In the data rows, 50 means zero.
Some points, one per row:
"58 46 54 53 45 51 54 50 47 50 53 49 51 50 51 63 50 48 64 47 54 55 51 43 51 54 59 49 55 56 56 55"
"54 58 38 69 66 99 16 31 20 27 67 85 85 27 70 64 6 56 45 51 63 51 10 46 57 30 83 99 60 56 56 90"
"49 43 62 43 51 39 54 48 55 49 42 46 43 65 51 58 45 61 54 52 41 51 63 59 48 49 53 55 49 51 47 61"
"29 43 28 75 48 62 55 38 49 55 37 67 66 42 62 39 58 23 44 46 66 46 37 55 59 55 34 42 35 44 63 68"
"31 63 60 68 49 43 40 38 60 63 38 79 42 53 34 37 50 49 39 41 60 36 39 66 43 45 55 25 37 51 33 34"
"21 69 37 36 35 53 48 37 55 44 44 72 61 51 46 39 45 45 22 44 65 36 48 55 44 53 45 53 38 42 35 41"
"42 54 52 56 46 45 46 47 57 53 44 59 48 51 42 46 46 46 44 44 57 45 47 52 51 52 51 42 44 54 40 50"
"82 46 77 61 60 32 56 59 54 60 49 23 38 51 59 68 67 55 65 67 25 61 53 64 51 48 38 36 47 48 73 82"
"59 56 55 50 46 44 62 52 61 54 34 54 50 47 48 44 56 47 44 51 53 52 46 59 47 56 37 53 38 45 49 54"
"93 33 62 57 41 20 48 55 44 44 55 52 32 64 29 62 62 69 80 53 54 49 24 39 48 58 72 32 59 42 40 43"
"58 82 74 10 64 68 32 62 41 32 55 58 67 68 42 44 18 65 44 58 47 54 33 46 35 42 73 78 56 61 22 49"
"58 57 45 41 41 46 57 47 48 45 49 47 56 43 53 48 48 46 60 54 57 73 48 40 60 60 50 46 50 37 48 41"
"72 58 70 26 63 64 42 62 42 53 66 10 58 57 60 50 56 55 60 47 34 57 72 46 53 42 59 71 58 61 48 52"
"57 44 43 50 51 37 54 46 43 59 38 57 41 49 46 43 55 56 61 55 65 56 25 52 44 59 38 39 38 40 45 46"
"48 61 68 34 78 87 35 51 42 48 65 43 72 42 69 39 41 54 38 58 45 51 37 64 54 43 38 67 40 45 52 79"
"12 40 22 68 26 45 58 29 68 51 32 55 49 39 61 59 68 47 49 48 68 31 65 57 62 51 37 31 46 41 52 40"
"51 48 36 45 63 99 25 43 18 30 62 90 61 44 59 55 25 61 51 60 56 61 0 47 46 36 78 78 58 40 58 84"
"45 60 45 41 44 49 57 53 48 51 44 45 51 50 51 41 52 47 39 51 50 56 49 53 51 51 46 49 49 43 43 38"
"58 44 70 57 69 39 44 49 49 65 58 37 47 47 32 45 64 61 56 57 35 43 35 56 46 45 35 46 40 54 61 42"
Then 19 other points, each followed by its number:
"42 60 40 35 47 61 66 54 51 52 56 34 59 36 61 51 43 37 51 47 49 69 74 50 60 52 49 54 55 49 50 38" 0
"51 37 42 70 41 55 55 42 54 54 57 58 43 48 57 56 77 38 54 45 50 42 52 49 54 53 49 32 52 51 68 45" 1
"58 54 47 31 55 65 52 50 47 42 65 34 56 36 54 52 54 48 67 48 48 59 66 40 61 47 59 53 56 48 46 38" 2
"40 61 43 39 43 56 64 46 51 46 52 27 56 34 58 48 52 37 41 48 47 66 77 45 58 58 44 53 41 54 49 39" 3
"45 47 49 54 48 46 50 53 51 56 48 49 46 52 52 54 47 50 49 46 48 46 61 48 47 48 52 50 52 53 49 52" 4
"44 43 29 45 42 75 54 45 39 42 65 47 52 35 62 64 63 37 65 38 36 60 96 32 61 37 78 62 64 68 55 23" 5
"23 53 40 65 40 61 45 38 71 52 37 84 48 43 51 61 42 41 59 49 61 31 49 73 49 41 52 44 35 48 46 74" 6
"45 55 48 41 42 50 63 47 53 52 40 48 49 49 52 50 41 47 51 49 55 54 62 63 55 51 43 52 45 41 46 49" 7
"49 38 47 62 44 52 52 42 49 50 43 51 50 46 50 63 65 47 54 45 52 40 51 47 53 52 49 26 48 50 66 40" 8
"40 48 39 52 39 32 60 58 50 49 40 46 46 52 55 48 44 48 39 50 48 44 61 52 53 58 48 65 64 48 49 55" 9
"72 40 72 74 58 34 53 55 61 62 48 29 38 58 61 51 66 46 57 73 23 73 43 55 53 47 21 32 51 47 83 88" 10
"54 55 45 37 43 43 69 54 55 50 48 35 41 45 58 55 42 44 73 42 42 62 79 55 62 48 54 51 52 51 54 49" 11
"54 46 54 55 58 55 41 49 52 51 56 49 50 49 38 45 58 52 41 51 44 49 35 51 42 46 48 23 46 60 54 42" 12
"50 41 50 57 56 36 44 57 51 45 63 44 38 64 35 56 58 53 50 48 43 43 65 32 37 55 74 51 67 68 49 43" 13
"47 42 55 64 61 45 45 52 54 68 38 51 52 54 55 34 57 52 34 63 42 41 29 56 47 49 25 45 41 48 67 62" 14
"43 51 44 51 50 53 46 52 46 49 50 47 51 46 47 48 48 48 47 47 52 49 52 42 53 46 51 50 52 52 45 42" 15
"47 45 50 50 48 43 58 52 58 54 42 41 45 51 52 49 51 52 49 54 46 46 59 59 52 48 40 45 46 50 51 49" 16
"44 40 34 73 70 45 40 62 40 60 55 36 63 48 56 35 54 37 27 56 36 44 42 9 51 57 52 69 79 56 69 42" 17
"44 40 44 58 56 45 41 58 45 54 53 45 57 53 55 44 50 43 35 51 46 45 47 35 49 49 51 56 64 50 59 49" 18
Which three of these numbered points are nearest to each point below by angle, seen from the average point of the first points? Their numbers follow each, nearest first.
"89 27 75 61 39 5 58 53 41 46 62 51 20 70 18 62 55 84 97 54 68 53 12 32 42 74 79 32 60 58 35 39" > 13 12 8
"62 56 51 48 58 95 25 42 22 39 60 75 72 38 53 53 19 52 49 44 65 60 10 40 52 32 76 72 66 42 58 85" > 17 6 5
"53 41 58 50 60 58 37 50 52 56 43 58 54 59 46 44 42 49 33 58 54 37 37 47 45 49 50 60 55 52 50 69" > 14 18 17
"47 43 47 61 48 36 54 56 52 52 46 51 40 54 44 44 55 47 45 50 48 47 45 50 46 57 49 45 55 50 55 47" > 9 4 16
"50 44 61 41 31 21 60 51 70 51 34 45 35 69 52 62 47 64 64 53 38 48 67 69 49 51 53 52 44 52 47 61" > 16 11 4
"60 42 44 55 24 36 77 43 53 62 47 55 37 49 44 63 70 46 68 37 59 34 51 66 65 54 42 19 42 34 43 39" > 8 1 16
"36 52 50 50 56 28 47 57 55 51 50 44 37 65 25 45 49 66 34 49 57 42 51 53 36 53 49 50 61 54 39 41" > 13 4 9
"42 59 65 48 60 74 32 48 62 41 63 64 39 57 50 66 44 58 62 42 46 45 64 65 45 38 46 46 42 61 44 58" > 6 4 5
"35 52 64 66 61 58 38 56 55 45 53 55 52 47 35 44 68 63 46 49 36 48 43 46 26 40 37 33 32 55 44 38" > 12 14 8
"53 43 50 38 46 40 56 59 49 43 58 33 50 54 51 53 43 54 54 51 44 56 58 37 50 56 62 66 63 47 47 44" > 13 2 11
